(in the rows, 128 means zero)
Rotation paths and how fast each direction turns (degrees each step)
Each turn is a multiple of 5 degrees from 10 to 175, or 0.
Each row of a path follows its step; steps can be skipped.
Rotation 1:
step 0: [124 116 131 127 128 121 122 118 133 129 131 134 137 124 132 132 129 131
 131 117 120 127 128 122 129 131 131 123 136 120 127]
step 1: [119 125 126 118 137 129 128 124 135 132 123 130 124 135 131 126 133 129
 130 118 129 130 120 118 124 133 130 125 130 125 137]
step 2: [131 130 127 123 134 127 120 135 128 134 122 122 127 131 132 132 132 132
 126 120 119 125 124 126 119 119 118 121 133 127 135]
step 3: [138 121 136 122 127 126 121 129 131 130 135 133 128 128 132 131 126 129
 125 129 120 120 118 119 119 134 121 124 132 131 126]
step 4: [126 126 124 117 130 127 125 124 124 125 131 131 121 130 133 120 120 131
 124 124 130 132 123 123 126 137 112 129 132 133 132]
step 5: [134 125 129 122 126 118 120 129 121 124 127 126 131 133 134 124 122 138
 123 118 125 134 128 138 125 130 124 124 127 121 133]
step 6: [136 124 136 117 124 118 132 134 131 130 125 130 129 133 128 125 132 124
 124 126 129 126 125 130 126 145 131 121 127 123 132]
step 7: [127 134 128 122 128 119 133 130 126 132 125 125 125 121 122 123 131 120
 123 124 126 134 129 129 129 134 118 119 140 132 135]
step 8: [131 132 137 127 131 119 121 124 128 129 132 129 135 124 116 128 120 131
 125 120 120 136 127 129 122 129 132 123 136 130 129]
step 9: [123 129 131 118 137 124 125 134 133 129 124 134 134 136 120 128 121 127
 128 122 135 129 131 121 122 140 132 130 132 133 126]
step 10: [120 125 126 127 137 123 120 139 123 132 129 129 132 128 131 132 133 130
 123 119 133 128 138 130 129 130 122 121 138 131 127]
Directions:
[130 130 128 125 128 128 128 134 128 130 125 126 131 130 129 130 127 127
 128 129 129 124 130 128 127 128 128 128 127 125 126] -> 100
[131 128 129 130 129 129 124 127 128 129 128 126 128 125 127 126 127 130
 125 125 125 127 131 132 129 124 127 129 128 127 129] -> 130
Rotation 2:
step 0: [127 121 129 131 120 122 130 129 130 116 123 139 133 137 125 130 126 125
 130 126 134 131 124 124 130 115 135 129 118 128 133]
step 1: [121 123 136 124 123 121 120 136 136 132 121 129 124 132 119 128 130 127
 127 131 121 131 127 114 132 127 126 133 120 129 123]
step 2: [125 128 130 127 123 137 130 127 139 135 135 137 135 131 120 130 129 123
 129 133 119 137 121 123 124 132 135 126 124 136 135]
step 3: [126 125 127 125 123 123 130 128 140 119 130 128 124 127 127 123 125 130
 123 140 121 128 116 134 133 119 134 123 128 138 128]
step 4: [118 121 129 119 126 127 132 131 139 134 121 132 138 130 138 118 129 121
 127 127 123 128 127 131 136 131 129 127 126 130 120]
step 5: [121 126 119 126 131 126 133 133 137 132 132 129 125 134 138 128 130 129
 123 128 132 144 118 125 126 128 134 125 125 121 130]
step 6: [132 124 129 122 127 124 131 131 131 125 128 122 134 129 141 138 136 126
 127 133 126 125 120 120 128 118 138 129 118 130 124]
step 7: [122 116 133 133 119 130 124 124 131 126 116 130 137 122 127 129 129 122
 125 127 130 137 121 125 124 121 130 129 120 121 125]
step 8: [117 128 131 124 121 128 127 145 125 128 127 133 123 129 120 137 134 123
 120 127 125 138 125 128 128 122 131 124 122 133 129]
step 9: [126 127 136 135 120 133 131 130 128 124 129 137 127 134 128 125 131 124
 131 134 128 129 118 119 137 130 139 132 123 139 127]
step 10: [129 125 126 127 118 121 128 128 139 124 118 125 130 135 125 125 121 123
 124 130 119 138 121 120 129 129 128 124 134 137 126]
Directions:
[128 133 129 128 128 125 130 127 133 129 129 129 129 127 129 128 125 128
 126 131 127 127 129 131 131 132 128 128 128 127 129] -> 45
[128 130 128 128 124 132 128 128 126 129 128 129 126 125 125 125 130 128
 127 130 126 129 126 132 129 129 129 128 130 132 126] -> 60
[129 130 132 127 130 132 130 126 128 129 131 128 125 133 129 130 128 128
 128 131 128 131 128 126 128 128 127 128 129 127 124] -> 100
Rotation 3:
step 0: [128 130 133 124 131 137 128 130 137 127 138 127 132 128 134 122 135 125
 115 131 121 126 125 125 127 138 125 123 126 116 134]
step 1: [132 129 131 132 131 137 124 121 136 131 136 138 132 130 125 121 125 125
 122 123 131 120 126 126 120 127 137 123 133 122 138]
step 2: [131 131 131 127 133 134 124 130 137 133 130 131 122 121 117 127 129 127
 117 129 136 126 129 123 132 135 129 136 126 115 138]
step 3: [136 115 126 130 132 138 129 127 133 138 134 127 129 122 117 124 130 120
 123 119 128 125 127 125 130 128 121 127 136 125 133]
step 4: [141 128 134 122 140 140 136 126 129 127 131 129 118 125 124 129 127 122
 129 131 125 125 118 123 130 128 127 129 131 119 132]
step 5: [130 124 126 116 132 136 130 128 129 136 133 133 129 120 129 121 129 121
 133 130 122 119 122 131 130 133 125 126 126 127 144]
step 6: [136 133 128 127 124 136 133 120 126 129 129 137 123 122 120 125 122 127
 124 134 124 122 130 130 126 131 123 115 126 118 137]
step 7: [140 131 127 120 128 130 130 133 136 130 132 136 133 121 124 119 139 132
 127 127 129 121 129 131 125 132 121 125 125 114 130]
step 8: [137 128 134 125 134 143 134 129 136 135 122 138 137 125 123 123 122 133
 123 126 129 126 132 126 125 131 129 121 134 127 129]
step 9: [138 120 132 116 130 133 129 132 129 126 126 141 129 125 120 133 128 127
 128 129 138 123 130 129 134 131 134 132 131 119 133]
step 10: [130 123 128 120 136 132 127 130 130 136 129 138 132 122 118 128 126 118
 127 133 126 127 131 125 141 131 119 120 134 126 126]
Directions:
[128 132 127 127 133 123 126 132 129 129 128 128 127 126 128 127 129 128
 130 131 129 126 127 128 128 125 129 129 129 125 127] -> 140
[127 131 128 127 128 126 129 126 124 128 128 126 128 126 132 129 129 127
 130 128 124 128 128 131 125 130 126 125 128 126 131] -> 55
Rotation 4:
step 0: [126 124 128 123 128 133 137 124 130 134 122 130 129 127 123 112 138 124
 132 132 132 127 129 134 137 133 122 133 142 117 130]
step 1: [129 128 133 123 129 136 125 126 129 124 131 121 121 119 133 125 123 115
 134 135 131 130 124 135 126 114 120 143 130 135 127]
step 2: [130 130 126 133 119 133 137 118 133 128 128 121 137 123 129 130 115 127
 127 126 124 118 127 125 113 129 128 135 132 126 141]
step 3: [127 127 122 119 119 125 129 133 126 122 127 120 127 126 134 114 135 140
 131 125 126 127 125 132 124 126 129 126 142 115 134]
step 4: [135 138 133 137 130 129 124 117 125 126 132 128 115 120 134 115 129 125
 137 125 129 125 127 132 136 127 130 136 136 127 122]
step 5: [126 131 118 139 125 131 131 128 121 134 126 121 131 129 136 136 126 122
 135 127 132 122 130 130 127 126 125 139 139 143 139]
step 6: [135 124 119 133 122 130 141 134 133 117 115 117 131 132 125 124 120 129
 135 128 127 128 127 133 133 126 125 126 131 117 134]
step 7: [129 131 124 127 134 139 132 129 121 117 142 120 123 116 135 122 126 127
 130 125 134 130 133 132 128 123 139 129 129 118 122]
step 8: [119 122 128 143 130 133 132 123 135 130 136 129 127 122 127 124 135 123
 135 128 125 113 132 132 125 132 135 129 139 136 131]
step 9: [127 129 112 130 122 135 130 134 128 126 120 126 127 127 130 127 137 132
 138 135 118 119 121 137 129 118 117 131 125 129 128]
step 10: [129 143 135 133 123 137 133 127 120 121 122 123 137 123 130 126 126 119
 128 120 126 124 129 136 131 122 132 130 121 115 124]
Directions:
[125 129 128 128 127 128 127 124 128 130 127 127 128 127 131 130 125 125
 127 129 129 126 127 126 128 127 135 127 128 130 127] -> 120
[131 132 129 130 130 130 131 127 124 130 131 131 129 126 129 128 125 130
 127 128 128 129 129 129 126 127 128 129 125 129 127] -> 130
[131 129 129 126 126 130 128 131 127 127 125 125 129 127 130 129 126 128
 124 128 125 127 129 129 128 131 129 125 125 127 132] -> 95
[129 126 128 128 126 125 129 127 124 125 126 129 129 122 128 130 129 127
 128 131 127 129 129 129 126 131 127 128 130 129 125] -> 0
